In the data rows, zero lies at 4.5, halfway between 4 and 5.
Here are some points, one per row:
[4 6 4 4 5 4 6 2 4 6 4 7 4 6 4 5 5 8 3 2 2 4 3 9 3 4 4 4 4 4 3 8 5 4 5 5 2 3 0
 1 2 5 5 5 5 5 3 5]
[5 5 6 4 4 3 4 4 5 1 5 1 4 2 4 3 5 5 5 8 9 6 6 6 5 5 4 6 6 4 6 0 4 7 6 3 8 7 3
 3 3 3 2 5 5 3 5 4]
[5 6 6 4 3 5 5 5 5 1 4 1 4 3 4 4 5 6 3 8 8 7 5 4 6 5 3 8 6 3 6 0 5 7 7 3 8 8 4
 4 4 2 2 5 4 6 3 6]
[3 3 5 6 4 6 3 6 3 3 6 6 3 5 5 5 3 3 6 3 3 5 4 2 4 4 6 4 5 6 4 6 4 3 5 5 2 4 7
 7 6 4 5 4 4 3 7 3]
[6 6 4 5 3 4 7 7 6 6 4 8 6 6 5 5 5 3 4 2 2 3 4 3 3 4 1 3 5 5 5 7 6 3 4 4 3 3 6
 6 7 5 6 5 3 7 2 5]
[9 5 2 0 8 0 8 4 9 9 1 2 9 3 4 4 9 7 5 7 6 2 6 8 5 3 2 8 0 3 6 2 4 6 0 5 7 8 3
 2 1 9 2 8 7 7 1 5]
[3 4 4 6 5 6 5 6 2 6 6 1 2 2 5 3 2 3 4 9 8 4 6 3 6 5 5 8 4 3 6 1 4 7 3 3 8 7 5
 6 6 5 2 3 4 4 6 4]
[6 2 6 3 2 2 2 4 6 1 4 6 7 6 4 5 6 4 7 3 3 6 4 4 4 6 7 3 7 5 3 7 3 4 7 6 3 4 5
 5 5 3 6 5 4 2 9 3]
[3 6 5 4 6 5 7 6 4 5 4 6 5 6 6 5 4 2 2 3 2 5 2 1 3 4 3 2 4 6 4 7 5 4 3 5 3 4 7
 9 8 6 6 4 4 7 2 6]
[3 4 3 6 4 6 3 5 4 5 4 6 1 5 5 5 3 3 6 2 3 5 3 2 4 5 5 3 5 4 5 6 4 4 5 5 3 3 7
 6 6 5 5 3 5 3 6 4]
[5 1 6 3 3 3 2 5 6 0 4 6 6 6 5 5 6 3 7 3 2 6 4 4 4 6 7 3 6 5 4 6 2 3 7 5 3 3 5
 6 5 2 6 5 4 1 9 3]
[5 2 7 4 2 4 0 4 5 1 4 6 5 5 4 6 5 5 7 2 3 7 4 6 3 6 9 3 6 5 4 5 3 3 6 6 2 3 3
 3 3 2 5 6 4 1 9 3]
[5 5 2 4 6 3 4 6 6 9 4 1 6 3 7 3 6 1 4 8 9 2 6 1 6 2 4 7 2 3 6 2 5 7 1 3 8 7 8
 9 8 7 2 5 3 4 4 4]
[3 6 4 6 5 7 6 3 4 5 5 6 3 6 3 4 3 7 4 2 3 4 4 7 4 4 3 3 4 5 3 7 5 3 4 6 3 3 2
 1 2 5 6 4 5 6 2 5]
[9 8 2 0 8 0 8 0 9 9 1 2 9 3 0 3 9 9 1 7 7 1 6 9 5 1 1 6 2 3 5 1 7 6 0 3 7 6 0
 0 0 9 3 8 7 8 0 7]
[6 2 6 3 3 3 1 3 5 1 3 6 7 5 4 5 6 7 6 2 2 6 4 7 3 5 7 3 5 5 5 7 3 3 6 6 3 3 3
 3 3 2 6 5 5 2 9 3]
[4 4 4 5 7 6 5 8 4 8 5 1 3 3 7 3 3 1 4 8 9 2 6 0 4 3 5 9 4 3 5 1 4 6 3 3 8 6 8
 8 7 7 2 5 3 5 5 5]
[3 5 5 6 5 7 6 5 2 5 6 6 1 6 5 6 1 5 3 3 3 4 4 5 4 4 3 3 4 5 3 6 5 3 4 6 2 3 4
 4 5 5 6 3 5 6 2 5]
[4 3 6 5 4 5 3 4 4 3 5 6 4 6 4 5 4 6 6 3 3 5 4 6 4 5 6 3 5 5 4 6 4 3 6 6 3 3 3
 3 4 4 6 4 5 3 7 3]
[6 5 5 4 6 3 6 2 8 6 3 7 7 5 4 6 7 7 2 2 2 4 3 8 4 5 3 3 5 6 4 7 5 4 4 5 2 3 2
 1 1 5 6 6 6 6 2 5]
[6 3 6 4 3 4 2 3 6 2 4 6 6 5 4 5 5 7 7 3 2 5 2 7 4 6 6 3 6 6 3 6 4 3 6 6 3 3 2
 2 2 3 6 5 5 2 8 3]
[4 5 5 5 4 5 5 3 4 3 4 1 4 2 3 3 4 7 4 9 8 5 6 7 5 5 4 7 5 3 6 1 4 6 5 3 8 7 2
 2 2 4 2 4 5 5 4 4]
[3 5 4 6 5 8 4 5 3 8 6 2 2 2 5 3 3 1 5 9 9 4 6 2 5 4 5 7 4 4 5 1 4 7 4 4 9 8 7
 8 7 6 2 3 3 5 5 5]
[3 5 5 5 4 7 5 3 3 4 5 1 3 2 4 3 3 6 5 9 8 5 6 7 5 5 4 7 4 3 6 1 4 7 5 3 8 7 2
 2 3 4 2 3 5 5 4 5]
[5 4 5 4 3 4 5 4 5 2 5 2 5 3 4 3 5 6 4 9 9 6 6 7 6 6 5 7 5 2 6 1 5 6 6 3 9 6 3
 3 3 4 2 5 5 4 5 4]
[4 6 4 5 5 6 7 7 3 5 5 7 3 6 7 5 3 0 2 2 2 3 4 0 4 4 2 3 3 6 3 6 6 4 4 5 2 3 9
 9 8 5 6 3 2 7 0 6]
[4 7 3 6 4 6 7 7 3 6 6 5 1 4 7 5 3 0 3 2 1 5 4 1 3 3 2 3 3 5 3 5 7 3 3 6 2 3 8
 9 8 5 7 2 4 7 0 6]
[2 4 4 7 6 7 5 5 3 5 7 6 1 6 4 6 1 4 5 2 3 3 4 3 4 4 6 3 4 5 4 6 3 4 4 5 3 3 5
 6 6 5 6 3 4 6 5 5]
[5 5 4 3 4 3 6 2 6 7 4 6 6 6 2 6 6 9 3 2 2 4 3 7 4 3 2 3 4 6 4 6 6 3 4 6 2 3 1
 0 0 4 6 5 6 6 3 7]
[5 5 5 4 3 4 5 4 5 1 4 1 6 3 5 3 5 5 4 8 8 6 6 5 6 6 4 8 6 2 6 1 5 6 7 3 7 7 5
 4 5 2 1 5 5 6 3 5]
[3 6 4 7 5 8 6 7 2 5 8 7 1 6 5 5 3 2 3 3 3 4 4 2 4 5 4 3 4 5 4 6 5 4 4 5 3 3 9
 8 6 6 6 4 3 5 4 5]
[4 5 4 5 7 8 6 4 1 8 6 5 1 6 5 6 2 1 3 2 3 4 4 2 4 5 2 2 6 4 4 7 6 2 2 4 3 4 8
 6 7 6 6 3 3 6 0 6]
[3 4 4 7 5 7 4 5 3 5 6 1 2 3 5 3 3 4 4 8 9 5 6 5 6 4 4 7 4 4 6 0 5 8 4 3 9 7 4
 5 4 4 2 3 4 4 4 3]
[3 5 4 6 5 8 5 6 2 5 6 7 0 5 6 5 2 2 4 2 2 4 4 1 4 4 3 3 4 5 4 6 5 4 4 5 3 3 8
 8 7 5 5 3 3 6 3 5]
[5 5 6 4 3 4 5 4 5 1 4 1 5 2 4 3 5 5 4 9 9 5 6 5 6 6 4 7 6 3 6 1 4 7 7 3 8 7 4
 4 4 2 2 5 5 5 4 4]
[6 6 3 2 7 0 5 6 7 9 2 2 9 2 5 3 8 3 4 9 8 2 6 2 5 2 4 5 2 3 5 1 5 6 2 3 8 6 7
 5 6 7 2 6 3 6 3 5]
[6 0 5 3 3 3 0 3 6 0 4 6 6 6 4 5 6 7 8 3 3 6 4 7 4 6 9 3 6 5 4 6 2 3 7 4 3 4 2
 2 3 2 6 5 6 1 9 2]
[5 1 6 4 2 3 1 5 5 0 4 6 6 5 4 4 6 3 8 2 3 7 3 4 5 6 8 3 6 5 4 7 3 4 6 5 3 3 5
 5 5 2 6 5 4 1 9 3]
[5 4 5 6 5 3 3 4 5 2 4 8 6 5 4 7 4 6 8 3 2 6 4 6 4 5 7 4 5 5 4 6 4 3 6 6 3 3 3
 1 2 4 5 4 5 2 7 4]
[5 7 3 3 5 2 6 5 5 6 4 7 6 7 3 5 6 4 3 2 5 5 4 5 5 5 4 4 4 7 4 7 6 3 4 6 2 3 5
 5 5 4 6 5 5 7 1 5]
[6 6 4 3 5 2 7 4 6 5 3 6 8 6 4 5 7 6 3 2 2 4 4 5 4 4 3 3 5 5 4 6 6 3 5 6 2 3 3
 4 4 5 6 6 5 6 2 6]
[4 3 5 6 3 6 3 4 3 3 5 6 3 6 5 5 4 4 5 3 2 5 4 4 4 5 6 3 4 5 5 6 3 3 5 5 3 4 5
 5 5 3 7 4 5 3 7 3]
[3 4 4 6 5 7 3 5 3 5 6 6 2 6 5 5 3 3 5 3 2 4 3 3 4 4 5 3 4 5 4 6 4 3 4 6 2 3 5
 6 6 5 6 3 4 4 6 4]
These points spread out most along one direction. Take the direction at right angles to it along which they spread out most. Go by this last direction. Where along it does each point below lie, from 0 to 99? The average is 50, and the first point in the table lies past the average. One standard deviation of the points above along it is 16.
[5 6 6 4 3 5 5 5 5 1 4 1 4 3 4 4 5 6 3 8 8 7 5 4 6 5 3 8 6 3 6 0 5 7 7 3 8 8 4
 4 4 2 2 5 4 6 3 6] 55
[3 4 4 6 5 7 3 5 3 5 6 6 2 6 5 5 3 3 5 3 2 4 3 3 4 4 5 3 4 5 4 6 4 3 4 6 2 3 5
 6 6 5 6 3 4 4 6 4] 40
[6 0 5 3 3 3 0 3 6 0 4 6 6 6 4 5 6 7 8 3 3 6 4 7 4 6 9 3 6 5 4 6 2 3 7 4 3 4 2
 2 3 2 6 5 6 1 9 2] 78
[4 5 5 5 4 5 5 3 4 3 4 1 4 2 3 3 4 7 4 9 8 5 6 7 5 5 4 7 5 3 6 1 4 6 5 3 8 7 2
 2 2 4 2 4 5 5 4 4] 61
[3 4 4 6 5 6 5 6 2 6 6 1 2 2 5 3 2 3 4 9 8 4 6 3 6 5 5 8 4 3 6 1 4 7 3 3 8 7 5
 6 6 5 2 3 4 4 6 4] 38
[4 3 5 6 3 6 3 4 3 3 5 6 3 6 5 5 4 4 5 3 2 5 4 4 4 5 6 3 4 5 5 6 3 3 5 5 3 4 5
 5 5 3 7 4 5 3 7 3] 50
[5 1 6 3 3 3 2 5 6 0 4 6 6 6 5 5 6 3 7 3 2 6 4 4 4 6 7 3 6 5 4 6 2 3 7 5 3 3 5
 6 5 2 6 5 4 1 9 3] 62
[6 6 4 5 3 4 7 7 6 6 4 8 6 6 5 5 5 3 4 2 2 3 4 3 3 4 1 3 5 5 5 7 6 3 4 4 3 3 6
 6 7 5 6 5 3 7 2 5] 39
[4 3 6 5 4 5 3 4 4 3 5 6 4 6 4 5 4 6 6 3 3 5 4 6 4 5 6 3 5 5 4 6 4 3 6 6 3 3 3
 3 4 4 6 4 5 3 7 3] 60
[5 4 5 4 3 4 5 4 5 2 5 2 5 3 4 3 5 6 4 9 9 6 6 7 6 6 5 7 5 2 6 1 5 6 6 3 9 6 3
 3 3 4 2 5 5 4 5 4] 62
